The rows of A fall into 3 groups, which share some directions, and each row is roughly a mix of its group's hidden directions.
A (114 x 10):
[[ 21  12  44  -6 -10   0   3 -11 -28 -13]
 [ -4 -13  -3  21 -26   1 -45  -1  15 -11]
 [-25 -35 -24   1  -1  13   9  30  14  -1]
 [-33  12 -43  -4  -8  -5 -22  -7   3  -4]
 [ 18 -31  -6 -38   1  11 -14 -20 -10  13]
 [ 16   8   8 -12  -2  50  16   4  -7  19]
 [-25  -6  18   5 -33  15  11  15 -25 -22]
 [ 11  16   8  29 -44  -2 -22   9  -1   1]
 [-19 -36  12   1  30   1  -2 -10 -27  16]
 [-28   1 -11  26 -17 -20 -10 -25  27  -6]
 [ -8 -24  -5 -30  -8   6  43  -5 -15  -3]
 [  9  -5 -35 -41 -10  15  -9   1 -15  10]
 [  6  19  19  13 -43 -12  -6 -20  -6 -18]
 [ 30 -32 -19   5  12  17   4 -24 -17  10]
 [-25 -18 -12 -15  30  12   6 -29 -23   2]
 [ -9  -2  23 -18   5   9 -21  47   4  -4]
 [ 20 -13 -45  -3 -16  -3  -4 -25  15   5]
 [  4   6  25 -25  24  17  28 -18 -22   2]
 [-13   3 -21 -36  20   4  29 -10 -18 -13]
 [ 25  16 -20 -10  -6   2  -1 -31  23  29]
 [-30 -13 -32  15   4 -23 -22  14  13   6]
 [ -8  26  11  14 -11 -32 -17  18  26 -17]
 [-40   1  15  -1  11 -23  32   0  14  -9]
 [-12 -14 -30  -1  18  17  11  14  -2  39]
 [-18 -14  21   4 -24 -22  31   2  14 -24]
 [ -7  -3  23  47   8  -8   6  22  -3  17]
 [  1   7 -19  27 -23 -13 -23  20  30   8]
 [ 28 -27  37   8 -10  15  -9  -4 -15  12]
 [ -6   1  53   0   8   6 -10  24  -9  -3]
 [ -7   3  40  35  -1 -14  17  -1  21  -2]
 [  0  29  23  -3 -35  -6 -26  -6   5 -20]
 [-19 -15 -31  -8   1  39  11   3 -21 -11]
 [-24  12 -17 -15  20 -19 -22  28  20   8]
 [  2 -16 -13  30 -24  -9  -8  22 -33  12]
 [ 14  21   0  12 -37  -1 -12  15  19 -29]
 [  5 -22 -20 -30   1  22   2 -33 -18  -8]
 [ 18 -22  17   4   1  33  23   6 -29  10]
 [-30  10  25  25  -3 -14  29  -5  16 -10]
 [ 41 -12  -5  12   2  25  -2 -27 -14  13]
 [-30   1 -30  -3   6 -27 -17  26  12   6]
 [ 14   9  22 -22   2  19 -25  30 -21  14]
 [  1  29  -9   8 -14 -10 -44  12 -15  11]
 [ -8   1   2  16 -44 -14 -28  -3  19 -13]
 [ 25 -22 -41 -20   9   8  -8 -14  -9   9]
 [ -9   9  13  35 -21  -9 -18  27  13 -21]
 [-24   3  11  -1   2  34 -39   6  11  11]
 [-35  26 -17 -13   6 -19 -24  19   9  -1]
 [-16   7  44 -14   1  -1  15  29   3 -16]
 [-28   7  18 -23  -4 -35   3  10 -12 -23]
 [ 18  25  42  19  -4  10  -3  22   0   5]
 [-25  40  -3  -3  12  25   4  -2 -12  23]
 [ 39  -3  35   1  10  -1  21 -16  14   3]
 [  8  20  25  37  -7 -29   9  10   9 -11]
 [ 19 -45  -5  -9   3 -27   8   5 -17  13]
 [  8 -12 -40 -42   1   0 -12   0  -5   5]
 [ 11  13   8  10 -12 -16 -19 -46  13 -17]
 [ 21  10  -9  25 -29  12 -27   4  26  11]
 [-28 -18 -27 -10 -21 -22  -9   1  21 -19]
 [-46  23  19   3  20   2  17   4  -7   1]
 [-18  16 -27 -17  37  -8  -8   0  22  13]
 [-14  14 -35 -19 -18  -9  23   4   4 -29]
 [ 24 -19 -26 -31  32  -5   6   5  -4   3]
 [  7 -49   3  -4  11   3  30  11 -12  -2]
 [ 27  -1 -40   0  16 -10 -30   2   5 -13]
 [  2  -6  13 -19   7  12 -34  43   7   2]
 [ -2  18   6  -8  36  21 -21  13 -25  19]
 [ 34  17  12  -4  20  23 -23   1  19  18]
 [ 16   7  25  30 -17 -16  14  -4  35   4]
 [ 35 -16  24   6   2 -13  14  -3  28  24]
 [ 17 -33  -3   3   4  44  10  -2 -15   4]
 [ 21  14 -40 -35  -4   5  -5   5   5  14]
 [-18  29 -33  -8  -5 -16   0  17  25 -13]
 [ 23 -42 -19  10  -3 -19  14 -11  17   5]
 [ -4   3  17  -5  31 -14  -3 -37   2  29]
 [ -8  18   9 -17   4  16  17 -43 -15 -19]
 [  9 -11  18   3  27 -36   7  17  27 -13]
 [ 19  -9 -15 -44  20   6   9  15 -13  13]
 [-34 -13 -24  -6 -17 -23   1 -21  21  -7]
 [-15 -18 -17 -26  18  11  12 -27 -26 -14]
 [ -6  13  33   2  -1   9  -6  46  16   4]
 [  4   0  18 -19  19   5  37 -15 -29 -14]
 [-26 -15 -47 -14   5  11   1  18  -5   0]
 [  6 -19 -10   4 -36  -9 -31 -18  20  10]
 [ -5  26   2  42  -8 -19  -4  12  25   5]
 [-13  34  13 -26   8  15   2  31 -18   4]
 [  2   3 -37  -3   3 -10  10 -46   1  -6]
 [-22  29 -11 -20  28  25 -20   8   2   6]
 [-10  24  23  28 -21 -22   9  26  -9   5]
 [-21  10 -38  -3   9 -27 -21   6  18  10]
 [ 33   5  26  -8   3  13   4 -30   2  29]
 [ -7   6 -18 -32  35  -5   0 -27  19  -3]
 [ -7 -16 -18   1   7  14 -19 -34  -2  37]
 [ 22 -33  18 -18  -9  26   1   9 -26   1]
 [ 10  19  28  39 -22  -7  -5   3  21  -5]
 [-35  -4 -15 -38 -18  -4 -12  -6   4  18]
 [ 25 -16  16   5 -15  36  -4  -6 -33  -4]
 [ -2  26  36  20  17 -20   8   9  13  19]
 [ 28  18  -2  28 -15  14  30 -16  12   9]
 [-21  11 -22 -13   3   6  14 -42  16 -15]
 [ -4  14 -20  17  26 -18  20  -2  27  26]
 [-25  15  -5 -15  32 -17  28 -15  17  -2]
 [  9  20  10 -17  21  25  29 -20  -6  24]
 [-23  25 -23 -21  17  15  20 -19  -5 -18]
 [ -5 -29  27 -16 -22 -11  25  15  -5 -21]
 [  4   1  15  28 -36 -21  18  -6 -24  -7]
 [  7   8  36  41  -5  10  14  17  -9  -3]
 [ 10  17  -5  41  -1   0   5   8 -26  30]
 [  1  30  18  14   4  -8  27  -1  33  21]
 [-12  25 -33   4   5 -34   8   1  24   0]
 [ 23 -17  34   9 -26  19  19  -2 -11  11]
 [ -9  31 -11   2   1  33 -24   3 -28   8]
 [-12  -3   1 -36  46   1  12  -3   0  -3]
 [ 13 -14   1   5 -31  31   8 -25 -15  23]
 [  7 -32 -19 -19 -33   7   9 -24  -1  13]]
Here is one row of each group, with its name. Which group are the others in?
[ -4  -5  15 -39  25  26 -18  16  -2  -9] : T
[  6 -30 -19 -18  20 -17  16   4 -11  32] : G
[ -5   7 -33 -43  10  10  -8  10 -19   4] : Q

[ 15  -8 -46   1 -25 -16  -4  10  18   3] : G
[ 35  17  13  10 -11  20   5 -20  13  29] : G
[ -1 -20  11   1 -14  10 -52 -13   8   2] : G
[ -6  -1 -19 -40  13  29  15 -15 -16  -4] : G
[-22  -6 -27 -30  32  -5  -8   3  22   0] : T
[-43  15  21  -2 -20 -19   3   8  18  -8] : Q
[-17 -15  12 -26 -15 -13 -27  -1  18  31] : Q
[ 20   4  48  19 -13  -2  -5  19   9   3] : Q
[  1  19   4  27 -17  17  21  38   0 -14] : G
[ 28 -33  14  -4 -12 -24  -2  15  10 -24] : Q
[ -7  11  14  33   8 -22   0  28  16  26] : G
